In the data rows, the value 500 means zero.
Here is a table of points, one per row:
[572,549,319,405,681,668,516,458,568,511,070,595,613,626,440,626,338,650,373,376,629,462,434,305,
 366,599,430,729,408,517,409,505,653,588,340,405,120,531,458,596,561,599,394,460,390,548,505,391,
 546,215,401,505]
[307,293,387,500,349,600,238,582,304,460,640,352,433,457,691,600,522,595,215,593,454,525,854,693,
 534,327,649,366,366,424,528,445,415,534,371,612,558,352,459,471,451,534,377,532,601,569,490,401,
 293,540,618,684]
[472,918,117,544,444,557,464,382,646,524,790,426,406,634,508,616,577,513,335,580,450,388,185,547,
 322,527,485,711,468,472,565,655,741,447,537,566,247,276,397,478,435,700,409,640,519,526,482,522,
 426,349,338,496]
[722,454,685,419,521,460,466,313,653,258,528,678,414,490,584,610,534,558,094,568,390,426,344,336,
 529,651,457,534,535,723,504,490,481,546,477,439,389,488,377,321,626,579,549,507,876,549,424,382,
 485,606,359,597]
[257,470,738,404,465,684,502,573,300,379,777,486,586,556,635,405,493,427,913,309,462,559,582,524,
 461,341,467,510,344,407,429,292,387,610,351,517,707,484,466,668,402,101,391,546,792,578,627,309,
 423,354,521,306]
[355,415,473,558,402,720,440,274,389,508,513,485,418,704,378,344,488,536,436,368,636,635,707,420,
 437,252,189,485,439,485,568,300,384,738,420,592,746,316,651,329,466,254,341,658,757,673,376,592,
 483,380,617,305]
[505,589,245,603,678,332,572,208,423,658,454,537,554,514,726,531,474,468,478,378,418,598,208,526,
 471,652,559,613,341,531,556,799,684,555,418,455,262,370,505,660,529,607,588,379,438,395,450,586,
 495,286,287,595]
[493,676,268,471,578,358,624,569,802,565,492,397,397,454,286,421,526,539,586,450,582,536,304,446,
 443,448,518,419,631,633,391,774,637,533,521,586,321,506,402,702,566,718,489,543,227,449,492,750,
 462,353,391,528]
[523,696,644,386,369,675,597,472,604,183,352,427,463,560,340,445,359,415,709,661,538,571,467,468,
 421,615,502,492,863,542,397,340,471,491,521,574,298,570,521,428,458,916,611,481,414,507,501,601,
 592,772,365,390]
[749,387,605,363,660,238,320,533,400,539,731,487,651,351,585,567,497,602,276,478,479,677,512,611,
 565,391,742,587,259,162,575,507,295,442,532,485,445,500,523,212,587,147,598,490,272,482,460,392,
 477,233,470,486]
[558,414,946,538,440,386,346,510,235,709,720,447,446,475,471,372,548,408,409,397,504,568,489,504,
 410,388,370,698,371,406,361,692,497,503,498,483,593,654,455,273,499,259,371,401,463,383,355,464,
 400,617,706,453]
[708,599,534,573,690,254,497,553,592,606,627,553,435,424,562,506,593,559,567,640,198,355,438,552,
 557,592,426,578,465,399,554,530,596,478,454,373,345,335,474,751,508,751,585,574,428,389,356,669,
 671,333,481,494]
[701,735,827,593,581,708,548,520,631,355,361,664,471,626,401,619,475,509,394,578,536,375,274,401,
 664,539,398,366,620,846,445,458,519,434,790,566,571,467,451,580,347,638,634,555,343,756,655,449,
 639,833,526,527]
[327,385,302,358,376,589,550,664,285,384,220,374,541,451,266,281,429,497,550,610,528,460,511,540,
 489,333,644,215,401,502,631,256,357,514,393,399,715,176,497,529,686,460,522,480,608,655,497,471,
 387,512,596,608]
[282,256,309,561,450,581,580,534,386,440,091,429,432,528,591,604,496,303,644,358,603,488,647,552,
 483,470,203,369,226,571,489,437,508,393,466,669,520,527,403,292,474,492,291,599,526,618,499,625,
 706,474,563,483]
[674,640,279,596,671,441,722,482,620,757,730,411,566,384,633,535,555,504,617,613,509,540,384,398,
 488,601,301,680,475,494,471,720,611,462,318,488,365,563,546,650,421,671,587,521,150,370,325,420,
 659,302,316,348]
[507,276,281,524,355,747,405,528,271,420,359,428,560,326,683,393,339,689,408,470,438,427,608,543,
 681,402,454,257,407,278,591,498,348,451,343,503,393,211,536,561,576,398,285,408,576,420,554,570,
 539,337,535,601]
[420,424,358,411,245,646,706,620,312,510,589,475,415,412,431,532,401,320,830,574,517,388,665,363,
 629,365,571,574,526,285,587,493,363,610,434,342,598,335,390,517,601,257,531,352,773,527,556,404,
 361,576,535,499]
[532,533,705,558,682,102,498,537,401,462,455,484,457,476,467,339,543,727,356,575,438,388,440,579,
 572,350,718,643,391,305,468,605,348,517,604,530,530,678,560,371,610,496,722,364,274,417,497,419,
 573,604,635,530]
[594,319,500,346,403,377,386,490,244,523,569,476,391,479,601,567,665,496,627,389,509,351,508,568,
 274,479,598,502,410,397,448,629,614,533,550,485,838,583,576,383,521,223,600,428,252,277,411,604,
 421,465,559,382]
[530,639,488,660,649,394,567,539,628,762,117,559,507,609,405,587,604,525,499,560,494,508,342,664,
 381,533,565,524,734,438,419,595,581,340,510,546,681,381,488,840,557,697,572,659,323,355,507,545,
 465,331,552,254]
[201,572,367,648,501,717,609,440,420,481,761,375,531,547,404,493,559,429,755,534,556,642,576,362,
 655,486,527,273,507,556,392,282,289,358,367,568,632,419,502,513,367,282,486,387,715,419,487,454,
 429,362,565,635]
[593,499,240,456,503,229,347,635,707,905,874,468,518,519,646,587,616,518,310,439,564,555,472,382,
 515,655,300,538,595,516,510,717,545,726,344,274,245,487,565,734,381,679,406,408,493,462,518,601,
 556,401,642,346]
[497,163,616,479,748,731,556,597,532,446,512,569,480,432,443,419,566,461,576,476,649,479,634,459,
 666,612,346,571,487,549,384,487,541,416,375,505,506,597,520,553,500,791,656,524,586,620,610,303,
 725,591,422,621]
[391,497,375,329,378,373,504,285,326,469,511,469,488,227,403,455,421,604,829,479,638,515,746,374,
 597,447,539,441,394,611,663,381,463,733,466,467,676,517,757,389,496,210,533,660,972,530,425,373,
 686,491,367,562]
[452,554,559,484,622,566,504,495,699,417,514,423,538,768,585,507,668,394,422,441,602,629,652,469,
 475,595,629,667,698,910,437,513,590,677,595,580,452,618,610,615,605,647,442,310,584,607,606,536,
 475,736,630,824]
[429,386,470,310,422,108,400,532,443,569,498,210,780,490,641,529,531,474,286,486,452,397,601,323,
 442,361,540,566,274,269,351,485,661,440,637,283,666,687,568,457,676,346,454,509,241,344,676,571,
 334,530,715,368]
[531,537,339,358,361,527,410,570,429,528,233,361,324,350,268,455,494,645,541,563,592,333,814,593,
 377,447,590,169,378,465,532,218,348,311,584,583,692,343,668,436,366,384,454,532,742,667,503,458,
 403,402,498,490]
[551,357,525,843,671,437,681,432,751,396,539,592,658,564,351,435,291,497,772,621,561,461,596,663,
 676,640,611,354,734,684,649,385,499,354,678,565,457,723,380,417,415,666,672,606,699,891,426,510,
 620,694,314,485]
[353,648,759,484,375,317,177,523,344,686,479,540,542,449,522,501,300,419,361,402,546,503,616,442,
 375,413,436,349,691,308,578,614,391,559,546,416,626,685,631,373,633,429,516,690,393,081,338,712,
 394,494,581,383]
[423,721,546,520,546,778,759,523,674,394,408,717,518,463,412,432,516,569,510,393,438,686,310,573,
 510,762,601,511,699,661,496,501,526,306,570,753,428,479,332,499,413,506,541,663,303,527,614,484,
 476,848,599,469]
[566,460,466,577,459,757,492,588,691,373,405,633,526,601,482,543,557,475,567,521,554,586,369,547,
 670,720,622,425,693,577,427,443,545,436,490,509,313,512,428,554,492,613,584,276,659,715,400,478,
 348,637,415,526]
[662,394,521,681,506,725,594,387,883,407,531,690,455,694,443,549,577,342,420,324,416,508,347,611,
 485,474,548,627,611,627,414,447,579,705,659,455,407,520,265,441,360,882,494,436,923,660,703,452,
 575,720,417,643]
[589,313,688,599,405,131,444,473,390,102,541,662,626,370,610,520,428,372,382,585,263,517,469,590,
 281,479,546,674,414,388,465,527,493,459,600,592,615,884,556,309,540,101,305,531,102,213,575,590,
 429,418,607,541]
[317,485,669,388,404,233,409,542,345,781,672,568,353,560,567,491,559,469,385,469,605,503,457,460,
 488,329,440,448,435,373,697,638,475,427,831,366,558,674,608,455,479,308,440,424,419,097,502,533,
 474,398,465,438]
[659,748,847,473,411,854,570,637,673,532,336,553,504,432,542,584,463,494,570,741,256,462,439,612,
 607,725,478,535,710,688,621,341,562,374,410,469,485,553,475,641,397,657,567,469,167,727,596,378,
 572,806,390,594]
These points spread out most along one direction. Take the direction at right angles to it along which they spread out most. Then take the direction at right angles to both along which they spread out most. Go by this last direction. How far along it is each point below, from 0 to 99? 50 is the average, and the first point above lies past it. One standard deviation of the points above along it is 16.
[523,696,644,386,369,675,597,472,604,183,352,427,463,560,340,445,359,415,709,661,538,571,467,468,
 421,615,502,492,863,542,397,340,471,491,521,574,298,570,521,428,458,916,611,481,414,507,501,601,
 592,772,365,390] 36
[391,497,375,329,378,373,504,285,326,469,511,469,488,227,403,455,421,604,829,479,638,515,746,374,
 597,447,539,441,394,611,663,381,463,733,466,467,676,517,757,389,496,210,533,660,972,530,425,373,
 686,491,367,562] 60
[317,485,669,388,404,233,409,542,345,781,672,568,353,560,567,491,559,469,385,469,605,503,457,460,
 488,329,440,448,435,373,697,638,475,427,831,366,558,674,608,455,479,308,440,424,419,097,502,533,
 474,398,465,438] 43
[662,394,521,681,506,725,594,387,883,407,531,690,455,694,443,549,577,342,420,324,416,508,347,611,
 485,474,548,627,611,627,414,447,579,705,659,455,407,520,265,441,360,882,494,436,923,660,703,452,
 575,720,417,643] 46
[749,387,605,363,660,238,320,533,400,539,731,487,651,351,585,567,497,602,276,478,479,677,512,611,
 565,391,742,587,259,162,575,507,295,442,532,485,445,500,523,212,587,147,598,490,272,482,460,392,
 477,233,470,486] 41
[353,648,759,484,375,317,177,523,344,686,479,540,542,449,522,501,300,419,361,402,546,503,616,442,
 375,413,436,349,691,308,578,614,391,559,546,416,626,685,631,373,633,429,516,690,393,081,338,712,
 394,494,581,383] 36
[420,424,358,411,245,646,706,620,312,510,589,475,415,412,431,532,401,320,830,574,517,388,665,363,
 629,365,571,574,526,285,587,493,363,610,434,342,598,335,390,517,601,257,531,352,773,527,556,404,
 361,576,535,499] 59
[472,918,117,544,444,557,464,382,646,524,790,426,406,634,508,616,577,513,335,580,450,388,185,547,
 322,527,485,711,468,472,565,655,741,447,537,566,247,276,397,478,435,700,409,640,519,526,482,522,
 426,349,338,496] 77
[551,357,525,843,671,437,681,432,751,396,539,592,658,564,351,435,291,497,772,621,561,461,596,663,
 676,640,611,354,734,684,649,385,499,354,678,565,457,723,380,417,415,666,672,606,699,891,426,510,
 620,694,314,485] 36
[594,319,500,346,403,377,386,490,244,523,569,476,391,479,601,567,665,496,627,389,509,351,508,568,
 274,479,598,502,410,397,448,629,614,533,550,485,838,583,576,383,521,223,600,428,252,277,411,604,
 421,465,559,382] 40
